In the data rows, the value 500 means zero.
Some points:
tensor([576, 360, 515, 519, 734, 423, 543, 452, 446, 415, 438,  71, 339,
        564, 321, 753, 558, 458, 504, 458, 618, 621, 179, 468, 370, 519,
        215, 454, 335, 352, 492, 420])
tensor([663, 269, 523, 309, 411, 323, 550, 527, 377, 419, 641, 550, 615,
        357, 496, 274, 539, 498, 558, 368, 315, 554, 545, 483, 720, 184,
        538, 477, 396, 190, 390, 471])
tensor([281, 412, 480, 326, 477, 320, 465, 670, 530, 633, 571, 525, 710,
        630, 659, 529, 386, 539, 424, 714, 351, 552, 121, 388, 417, 557,
        737, 131, 719, 499, 410, 608])
tensor([634, 381, 283, 463, 495, 691, 377, 336, 801, 676, 349, 397, 652,
        429, 713, 344, 282, 418, 407, 599, 420, 659, 501, 457, 515, 583,
        588, 535, 391, 215, 459, 555])
tensor([436, 552, 214, 375, 584, 302, 540, 462, 322, 396, 521, 696, 449,
        516, 701, 715, 386, 204, 373, 663, 616, 930, 600, 493, 567, 402,
        545, 639, 510, 420, 486, 284])
tensor([502, 564, 456, 549, 575, 226, 748, 786, 594, 468, 716, 252, 468,
        327, 426, 426, 422, 557, 530, 778, 519, 567, 708, 579, 503, 699,
        438, 487, 634, 374, 381, 600])
tensor([262, 232, 426, 759, 592, 694, 436, 646, 450, 503, 202, 557, 504,
        331, 433, 406, 556, 309, 329, 806, 657, 266, 545, 608, 596, 410,
        451, 471, 340, 336, 449, 487])
tensor([561, 683, 455, 466, 474, 560, 672, 442, 506, 647, 535, 466, 366,
        536, 733, 391, 653, 403, 621, 329, 744, 418, 406, 299, 761, 832,
        450, 119, 463, 526, 745, 554])
tensor([606, 192, 447, 364, 383, 692, 398, 518, 469, 582, 763, 664, 199,
        585, 296, 696, 327, 677, 405, 319, 353, 622, 527, 591, 564, 765,
        435, 438, 426, 426, 497, 547])
tensor([685, 527, 677, 813, 623, 428, 475, 421, 534, 741, 512, 661, 573,
        311, 608, 479, 851, 543, 248, 426, 343, 731, 357, 405, 379, 585,
        705, 669, 366, 311, 452, 595])
tensor([506, 349, 633, 705, 467, 435, 400, 404, 302, 656, 353, 540, 611,
        905, 618, 479, 452, 566, 532, 646, 657, 731, 538, 650, 795, 465,
        349, 734, 573, 565, 317, 644])
tensor([425, 562, 819, 224, 130, 672, 757, 371, 616, 547, 594, 497, 689,
        533, 562, 779, 488, 580, 409, 566, 762, 467, 491, 585, 577, 356,
        581, 552, 395, 462, 459, 680])
tensor([565, 704, 469, 571, 611, 780, 637, 612, 655, 178, 496, 423, 358,
        600, 468, 730, 465, 939, 901, 651, 459, 603, 535, 387, 542, 324,
        570, 459, 473, 391, 524, 339])
tensor([619, 288, 441, 542, 424, 668, 645, 427, 386, 183, 499, 518, 344,
        459, 557, 564, 570, 296, 879, 601, 391, 373, 296, 334, 442, 544,
        520, 804, 577, 616, 362, 662])
tensor([466, 508, 537, 366, 734, 322, 372, 455, 572, 710, 386, 474, 261,
        482, 456, 506, 560, 762, 622, 371, 452, 333, 592, 554, 785, 440,
        599, 397, 556, 748, 500, 614])
tensor([496, 586, 322, 503, 275, 338, 477, 643, 443, 573, 217, 664, 614,
        285, 237, 693, 696, 619, 668, 378, 631, 473, 400, 381, 646, 732,
        655, 449, 558, 684, 630, 399])
tensor([342, 570, 665, 627, 246, 544, 556, 407, 556, 706, 434, 335, 237,
        339, 381, 646, 502, 530, 669, 472, 353, 602, 505, 652, 431, 312,
        507, 465, 788, 365, 561, 336])
tensor([396, 563, 488, 408, 621, 575, 704, 409, 454, 470, 252, 402, 494,
        640, 412, 127, 349, 419, 493, 438, 340, 435, 391, 815, 562, 741,
        822, 436, 515, 507, 633, 382])
tensor([343, 530, 643, 278, 678, 541, 337, 579, 603, 565, 710, 555, 541,
        418, 381, 403, 600, 224, 632, 646, 340, 578, 379, 572, 491, 419,
        498, 565, 120, 867, 399, 472])
tensor([497, 848, 103, 225, 473, 595, 433, 442, 165, 528, 390, 439, 553,
        412, 358, 531, 434, 631, 407, 261, 578, 157, 434, 547, 472, 383,
        477, 450, 414, 505, 313, 670])
tensor([592, 634, 687, 815, 455, 447,  98, 696, 584, 301, 609, 459, 802,
        407, 439, 474, 163, 276, 484, 404, 523, 457, 321, 437, 641, 505,
        425, 715, 522, 448, 774, 448])
tensor([568, 242, 423, 412, 478, 291, 592, 467, 730, 417, 383, 421, 818,
        672, 653, 627, 622, 481, 533, 392, 347, 332, 617, 630, 407, 658,
        338, 672, 374, 544, 646, 329])
tensor([837, 519, 743, 401, 601, 767, 313, 502, 418, 264, 471, 338, 664,
        513, 319, 511, 682, 404, 261, 615, 446, 542, 678, 484, 506, 550,
        477, 402, 800, 574, 427, 426])
tensor([606, 555, 833, 408, 509, 330, 526, 534, 233, 403, 419, 456, 279,
        349, 642, 496, 322, 502, 280, 692, 438, 359, 646, 465, 364, 709,
        446, 677, 446, 457, 751, 698])
tensor([187, 359, 689, 530, 559, 435, 608, 362, 643, 140, 425, 550, 472,
        282, 472, 423, 344, 647, 318, 221, 561, 624, 522, 304, 388, 514,
        420, 580, 531, 613, 227, 512])
tensor([530, 678, 452, 547, 552, 370, 608, 413, 583, 425, 614, 760, 407,
        753, 475, 531, 654, 458, 411, 554, 436, 110, 358, 561, 485, 363,
        531, 327, 416, 367, 562, 366])
tensor([475, 312, 458, 442, 614, 656, 488, 788, 501, 302, 586, 372, 502,
        664, 478, 291, 577, 683, 682, 416, 819, 622, 563, 450, 165, 354,
        766, 602, 607, 406, 820, 634])
tensor([129, 745, 565, 403, 627, 509, 250, 545, 351, 511, 403, 663, 578,
        579, 687, 506, 706, 485, 792, 255, 344, 383, 618, 508, 394, 635,
        337, 440, 618, 271, 339, 583])
tensor([410, 430, 360, 719, 272, 427, 192, 198, 411, 288, 582, 145, 432,
        491, 711, 483, 520, 568, 555, 678, 500, 476, 682, 420, 440, 382,
        729, 352, 382, 645, 514, 404])
tensor([582, 374, 581, 425, 567, 569, 528, 348, 378, 747, 508, 871, 671,
        341, 449, 397, 265, 754, 562, 618, 518, 399, 520, 326, 349, 357,
        142, 420, 574, 657, 531, 126])
tensor([532, 554, 454, 576, 501, 299, 487, 355, 696, 605, 523, 501, 574,
        774, 150, 285, 452, 387, 506, 653, 563, 435, 603, 213, 588, 525,
        462, 574, 446, 448, 473, 690])
tensor([473, 490, 385, 487, 832, 438, 423, 344, 793, 541, 622, 540, 449,
        431, 552, 641, 468, 348, 368, 434, 523, 341, 529, 587, 613, 383,
        560, 550, 750, 584, 683, 642])
tensor([319, 557, 288, 395, 299, 615, 413, 384, 642, 380, 568, 512, 405,
        452, 378, 315, 721, 524, 440, 725, 460, 784, 465, 654, 331, 419,
        240, 570, 575, 522, 760, 571])
tensor([838, 462, 564, 653, 476, 403, 444, 522, 585, 335, 476, 630, 438,
        329, 628, 410, 427, 433, 651, 415, 781, 635, 497, 907, 317, 495,
        457, 280, 481, 562, 264, 639])
tensor([533, 519, 606, 725, 415, 590, 784, 441, 271, 714, 616, 591, 647,
        600, 277, 716, 322, 343, 518, 390, 361, 565, 831, 436, 293, 454,
        608, 389, 402, 482, 551, 525])
tensor([559, 633, 332, 599, 371, 589, 683, 835, 508, 553, 287, 493, 420,
        683, 631, 495, 562, 452, 300, 252, 262, 466, 472, 380, 590, 269,
        246, 361, 576, 844, 534, 730])
tensor([526, 708, 481, 364, 332, 442, 284, 822, 642, 709, 406, 585, 236,
        619, 541, 455, 517, 451, 413, 422, 631, 403, 531, 381, 440, 564,
        633, 616, 417, 572, 283,  87])
tensor([444, 550, 504, 705, 533, 693, 755, 438, 249, 770, 920, 426, 631,
        402, 703, 474, 598, 630, 311, 374, 586, 394, 495, 611, 554, 615,
        503, 745, 536, 646, 403, 272])
These points spread out most along one direction. Take the direction at right angles to it along which they spread out most. Go by this last direction. Where along it does each point below lie, from 0 to 99? 50 is the average, and the first point above lies past it. One standard deviation of the points above along it is 16.
tensor([837, 519, 743, 401, 601, 767, 313, 502, 418, 264, 471, 338, 664,
        513, 319, 511, 682, 404, 261, 615, 446, 542, 678, 484, 506, 550,
        477, 402, 800, 574, 427, 426]) -> 52
tensor([444, 550, 504, 705, 533, 693, 755, 438, 249, 770, 920, 426, 631,
        402, 703, 474, 598, 630, 311, 374, 586, 394, 495, 611, 554, 615,
        503, 745, 536, 646, 403, 272]) -> 22
tensor([838, 462, 564, 653, 476, 403, 444, 522, 585, 335, 476, 630, 438,
        329, 628, 410, 427, 433, 651, 415, 781, 635, 497, 907, 317, 495,
        457, 280, 481, 562, 264, 639]) -> 55
tensor([502, 564, 456, 549, 575, 226, 748, 786, 594, 468, 716, 252, 468,
        327, 426, 426, 422, 557, 530, 778, 519, 567, 708, 579, 503, 699,
        438, 487, 634, 374, 381, 600]) -> 58
tensor([559, 633, 332, 599, 371, 589, 683, 835, 508, 553, 287, 493, 420,
        683, 631, 495, 562, 452, 300, 252, 262, 466, 472, 380, 590, 269,
        246, 361, 576, 844, 534, 730]) -> 52
tensor([532, 554, 454, 576, 501, 299, 487, 355, 696, 605, 523, 501, 574,
        774, 150, 285, 452, 387, 506, 653, 563, 435, 603, 213, 588, 525,
        462, 574, 446, 448, 473, 690]) -> 42
tensor([526, 708, 481, 364, 332, 442, 284, 822, 642, 709, 406, 585, 236,
        619, 541, 455, 517, 451, 413, 422, 631, 403, 531, 381, 440, 564,
        633, 616, 417, 572, 283,  87]) -> 44
tensor([606, 555, 833, 408, 509, 330, 526, 534, 233, 403, 419, 456, 279,
        349, 642, 496, 322, 502, 280, 692, 438, 359, 646, 465, 364, 709,
        446, 677, 446, 457, 751, 698]) -> 41
tensor([262, 232, 426, 759, 592, 694, 436, 646, 450, 503, 202, 557, 504,
        331, 433, 406, 556, 309, 329, 806, 657, 266, 545, 608, 596, 410,
        451, 471, 340, 336, 449, 487]) -> 40
tensor([582, 374, 581, 425, 567, 569, 528, 348, 378, 747, 508, 871, 671,
        341, 449, 397, 265, 754, 562, 618, 518, 399, 520, 326, 349, 357,
        142, 420, 574, 657, 531, 126]) -> 31
